128 stands for zero in the data rows.
Here are some points, one per row:
[ 61 125 134 128 137 112 109 113 118 125 134 113 126 149 127 140 135 158 129 107 145 103 145 125 141 151 169  47  98 145 130 111 166 108 122 150 125 137]
[150 155 183 136  89 135 141  84 147 132 139 130 134 125 158 127  90 132  97  94 111 122 157 125 152 133 154 124 161 114 126  96 122 113  77  98 103 119]
[129 167 112  88 131 132 117 117 137 122 118 125 112 104 103 115 100 105 111 130 152  94  97 109 140 145 123 121 112 170 116 201 151 131 119 114 193 124]
[131 104 150 149 127 153 123 100 104 137 130  93 118 115 114 142 119 104 110 141 159 147 144 128 121  92 142 205 141 120 137 148 133 114 145 190  90 120]
[113 154 148  94 136 125  96 122 123 123 144 116 131 132  62 155 120 126 147 125  98 136 133 162  91 113 129 112 134 154  88 147 136 146 111  94  71 120]
[ 97 116 188 114 154 123  94 141 134 100 142 133 129 132 152 164 135 111 102 173 136 156  62  96 124 135 115 146 118 161 121 136 121 152 147 143 105 104]
[110  79 102  94 114 155 129 135 140 137 160 132 130 111 145  88 144 134  94 134  86 106 140 157 137 130 115 117 152 116 162 166 141 139 124 133 122 140]
[137 127 121  96 162 134 132 139 137 146 142 123 111 124 156 118 137  77 120 139 100 127 157 116  96 162 131 122 144 147 163 128 101 149 169 152 128 157]
[141 190 133 145 136 114 173  91 162 128 144 112 122 115 174 121 163 137 175 155 113  94 126 144 120 115 130 157 119  92 112 145 149  88 115 116  90 100]
[134 112 133 104 145 147 131 156 119 133 110 145 103 143 139 120 124 128 115 108 128 141 129 135 159 111  98 122 150  87 151 114 147 152  79 152 123 127]
[107 126 138 172 176 145 158 120 104 146 140 171 122 110 102 119 139 115 111 104 133 108 133  69 130 127 121 150 123  93 125 122 127 168 146  84  97 131]
[117 118 151 174 118 115 133 164 112 148 110 117 135 189  98 138 160 107 130  89 119 105 168 111 148 109 126 154 102 132 111 152 146 129 115 136 148 127]
[ 88  95 108 104 141 110 116  70 154  74  97 139 145 144  87 113 115 118 142 109 123 134 108 130  67 164 158 142 199 121 126 127  97 117 143 148 119 136]
[133 147 117 130 165 131 129 125 115 118 112 181 143 126 136 105 126  86 104 179 164 129 166 104 159 109 156 107 129 131 104 139  94 151 103 140 111 148]
[118 120 138 145 159 144 123 151 112  92 152 155 138 144 109 124 120 123 144  87  71  88  86 160 153 150 135 142 116 121 153 118 122 138  87 128 149 125]
[161 124 150 102 116 130 117 129 135 159 136 109 122 119  75  85 116 136 114 141 118 114 175 138  86 141 135 102 119 105 135 119 127 111  92 136 115 103]
[107 171 148  98 139 122 152 121 157 141 109 178 130 136 142 112 101 123 127 100 121 164 148 154 146 138 132 140 117 144 121 109 146 144 167 134 120  84]
[169 135 153 129 141 119 137 123 148 107 116  87 135 146 134 112  99 144  86 114 134 127 146 118 114 162  86 159 113 123  97 135 147 106 146  70 119 140]
[134 110  97  81 154 124 131 118 132 150 130 115 139 151 133 121 109 123 144 130 156  73 107  94 114 111 156 161 128 117 120 113  95 112 157 161 139 125]
[119 142 149 139  85 111 158 168 131 131 132 113  97  99 114 121  94 117 132  95 132 183 118 125 116 125 156 104 101 154 175 149 105 146 122 137 131 131]
[144 152 150 132 132 135 131 122 162 109 143 129 135 126 118 144 166 144 154 125 161 105 121 114 147 148 164 162 101 116 136 136 150 175 118 131 124 185]
[138 123 104 169 151 126 130 127 129 125  93 117 145 139 156 121 119 120 136 122 119 154 167 131  51 147 108 124  51 103 127 139 149 152  86 112 144  97]
[136 135 168 156 121 147  95 160 148  90 119 115 120  85 118 144 159 126 107 109 104 121 112 106 119 121 162 111 138 120 133 123 149 125 169 134 137 135]
[126 129 183 148 144 110 161 176 128 123 117 114 165 130 125 106 129 124  94 170 132 133 122 130  97  81 150 148 167 158 155  81 146  81  98  75 150 130]
[131 118 114  81 116 138  94 100 107 137 154 170 141 161 121 137 113 129 117 155  94 161  92 101 128 132 159 120 109  68 170 159 113  96 162 119 139 154]
[112 159  96 131 151 156 128 136 127 114 153 114  99 123 145 137  82 132 141 123 115 131  90  93 121  87 104 118 117 154 152 105 115 147 109 136 162 142]
[ 81 135 103 198 130  96 145 109 158 146 119 118 109 141 101 124 118  90 116 151 128 123  94 131 178 167 122  98 132 113 141 126 138 110 122 129 123 160]
[126 100 180  81  77  87 119 139 146 138 133 170 121  97 131 137 142 130 143 141 155  97 158 112 148 120  94 139 108 125 118  99 138 116 142  65 122 101]
[142 132 115 100 110 138  99 159 120  78 123 171  91 142 132  94 125 149 130 120 163 173 129 167 133 131 145 153 130 109 104 127 118 142 150 138 135 147]
[134  81  99 132 144  98 186 117 128 126 167 141 114 123 120 172 142 166 129 113 144 159 127  94 146 134  73  75 182  95  57 112 116 105 108 179 166 112]
[143 137 153 122 135  97  89  86 110 152 139  69  98 107 153 123 135 110 159  97  97 150 144 102 141 135 138 153 106 126 118  94 125 158 145 130 155 134]
[101 128  93 117  84 155 101 128 145 124 117 112 150 141 154 121 132 148 126 135 164 127 119 100 124 155  97 117 134 147 116 123  82 117 151 175  96 103]
[155 139 170 144 109 142 123 152 144 141 149  94 176 114  90 118 142 108 163 157 114 155 146 110 172 133 118 158 152 132 107 190 123  85 121  91 150 118]
[127 113 106 162 157 158 103 127 137 111  95 116  91 151 116 145 123 130 113 150 101 119 106 130 155 142 147 153 118 169 130 117 107 128 134 107 104  82]
[115  99  89  78 132 111 145 102 125 133 133 113 171 120 152 120 184 115 157  62 161 178  69 138 116 139  83 140 178 124 128 122 165  90 139 109  91 120]
[162 127 144 134 136 128 117 130 129 134 107 116 156  83  73 132 106 148 137  96 146  94 143 130 120 109  67 143 122 103 125 111 113  94 151 140 156 120]
[115 125 104 134 118 118 120 130  98 104 125 105 120  92 127  80 146 133  95 156  80 105 109 145 170 152 117 125  86  86 133 126 127 143 110 159 122 164]
[153  87  98 124  92 161 170  91 107 110 156  85 141 161 159 146 123 164 120 133 147 135 122  92 102 159 130 115 150 164  80 120 153 133 141 128 142 178]
[140  76 100 132 140 129 138 146 131 163 113 163 141 109 124 177 143 157 120 110  98 143 100 158 151 148 146 124 114 141 139 154 123 160 101 110 111 161]
[121 121  89 103 135 158 148 132 117 132 154 146 145 132 136 126 135 139 112 156 140 119  97 148 114 133 142 146 110 131 137 124 151 143  86 186 158  83]
[122 147 101 121 148 128  96  97 119 144 157 129 147 182 108 116 173 154 103 104 160 149 137 162 107 160 116 102 136 153 144 109 106  91 121  94 155 112]
[119 113 137 162 112 100  90 111 113 137 128 158 123 110 156 118 125 144 128 149 154 124 134 111 104 126 121 139  97 144 152 135 117 146  99 162 104 167]
[127 128 173 150 120 129 187 114 106 161 114 154 140  97 101 119 137 121 143 154 137 172 142 137 139 139 112 130 126 159 126 129 127 182 150 114 138  82]
[160 131 116 160 170  89 112 129 128 166 121 124 112 124 161  96 138 147 102 105 138 120  86 133  95  90 156 101 130 151  92 157 119 166 130 149 125 124]
[121 119 118 129 138 162 114 127 171 126 146 119 127 153 110 113 107 132 187 138 128 160 131 134 147  89 167 127 104  98 117 106 141 154 123  90 120 122]
[108 100 121 120 112 103 157 156  96 110 147  92 129 112 136 131 126 172 130 128 126  93 130 138 175 163 139 129 153 102 174 145  96 151 120 100 141 117]
[132 151 149 124 104 133 131 157 118 127 122 135 121 145 113 147 148  93 143 121 165 110 157 119  93 152 126 110 137 131 171  82 153 132 139 118 132 123]
[119 112  95 163 153  90 114 127 123  70 166 122 128 125 190 127 104 120 101 131 148 123 147 165 127 108 116 131 122 169 140 170 115 142 164 139 146 103]
[121 119  98  94 135 111 117 112  90  92 116 107 182 136 120 129 121 128 155 135 154 144 158 126 154 102 142  91  92 122 149 112 141 150 165 111 154 117]
[179 137 160 122 119  98 181 130 141 113  93 116 155 130 129 131  97  98 132 140 100 137  98 139 152 134 135 101  98 121 106 131 137 115 123 143 104  99]
[118 138 146 116 126 104 134 129 156 158 106 116 128 150 137 164 131 145 124 151 115 122 151 178 122  96  86 168 100 152 150 121  79 147 131 157 143 191]
[120  92  92  90 133 150 169 127 116 109 125 110 105 126 122 151 206 128 102 133 106 152 126 123 133 118 142  96 158  76  93 111  87  70 138 109 150 102]
[123 128 129 142 122 155 135 159 141 123 112 135 129 133 165 145 129 113 147  88 164 131 138 115 120  96 132  59 153 136 157 149  90 148 133 145 113 135]
[138 133 125  87  96 142 144 131 114 110 106 155  95 121 111  98 144 129 144 124  79 117 163  79 121 112 106 133  85 207 116 125 139  83 143 149 111 123]
[132 116  76 133  96 174 144 103 137 166 131 153 121 112 127 137 119 118 109  93 168  91 102 178 146 131 142 109  91 131 147 115 150  88 120 117 142 142]
[147 162 117 129 102 104 173 130 145 116 126 148 112 125  90 146 120 127 125 153 129 102 148 109  90  97 119 158 187 119 126 133 161 103 115 121 115 118]
[151 173 134 142  58 115 101 125 115 108 148 149 140 128 126 146 131  92 104 112 123 115 135 159 124 109 142 118 131 133  86  91 124 160 124 127 138 139]
[143 120 165 197 100 146 123 138 147 155 120 163 115 141 141 119 111 162 169 164  93 106  98 135 119 116 109 133 160 123 117 102 161 109 177 121 157 113]
[165 159 162 163 147 139 125 141 107 143 131 135 136 145  99 141 122 144 123 135 113 123 133 148 154 115  89 143 156 118 153 118 149 107 143 138  71 134]
[107 140 142 131 166 140 116 204 101 142 119 128 119 107 182 153  95 127 152 140 141 146 171 161 113 145 138 143 122 116  77 146 130 109 142 152 123 159]
[110 146  33 157 112 133  72 152 128 150 125 115 149  88 116 136 119 141 118 124  88 138 131 123 150 135 165 164 148 135 129 112 117 115 129 101 127 131]
[ 82 126 122  93  97 140 111  90 110 155  87  96 113 139 151 129 134 136 151 139 117 114  82 139 121 103 117 105 166 101  95 159 130 152 125 116 143 156]
[161 140 143 139 159 109  77 120 127 145 115 135  79 144 162 128 120 128 172 167 153 145 156 121 110 134 114 117 132 137 168 138 124 132  82 121 128 131]
There is one direction along which these points spread out most. Take the direction at right angles to it along which they spread out most. Go by this last direction. Where along it does each point below lie, from 0 to 99? The average is 50, and the first point in the table lies past the average. One standard deviation of the points above along it is 16.
[147 162 117 129 102 104 173 130 145 116 126 148 112 125  90 146 120 127 125 153 129 102 148 109  90  97 119 158 187 119 126 133 161 103 115 121 115 118] 22
[121 119 118 129 138 162 114 127 171 126 146 119 127 153 110 113 107 132 187 138 128 160 131 134 147  89 167 127 104  98 117 106 141 154 123  90 120 122] 53
[119 112  95 163 153  90 114 127 123  70 166 122 128 125 190 127 104 120 101 131 148 123 147 165 127 108 116 131 122 169 140 170 115 142 164 139 146 103] 77
[127 128 173 150 120 129 187 114 106 161 114 154 140  97 101 119 137 121 143 154 137 172 142 137 139 139 112 130 126 159 126 129 127 182 150 114 138  82] 46
[107 140 142 131 166 140 116 204 101 142 119 128 119 107 182 153  95 127 152 140 141 146 171 161 113 145 138 143 122 116  77 146 130 109 142 152 123 159] 69
[129 167 112  88 131 132 117 117 137 122 118 125 112 104 103 115 100 105 111 130 152  94  97 109 140 145 123 121 112 170 116 201 151 131 119 114 193 124] 59
[133 147 117 130 165 131 129 125 115 118 112 181 143 126 136 105 126  86 104 179 164 129 166 104 159 109 156 107 129 131 104 139  94 151 103 140 111 148] 70
[136 135 168 156 121 147  95 160 148  90 119 115 120  85 118 144 159 126 107 109 104 121 112 106 119 121 162 111 138 120 133 123 149 125 169 134 137 135] 51
[107 171 148  98 139 122 152 121 157 141 109 178 130 136 142 112 101 123 127 100 121 164 148 154 146 138 132 140 117 144 121 109 146 144 167 134 120  84] 51
[131 104 150 149 127 153 123 100 104 137 130  93 118 115 114 142 119 104 110 141 159 147 144 128 121  92 142 205 141 120 137 148 133 114 145 190  90 120] 52
[169 135 153 129 141 119 137 123 148 107 116  87 135 146 134 112  99 144  86 114 134 127 146 118 114 162  86 159 113 123  97 135 147 106 146  70 119 140] 33
[151 173 134 142  58 115 101 125 115 108 148 149 140 128 126 146 131  92 104 112 123 115 135 159 124 109 142 118 131 133  86  91 124 160 124 127 138 139] 53
[117 118 151 174 118 115 133 164 112 148 110 117 135 189  98 138 160 107 130  89 119 105 168 111 148 109 126 154 102 132 111 152 146 129 115 136 148 127] 52
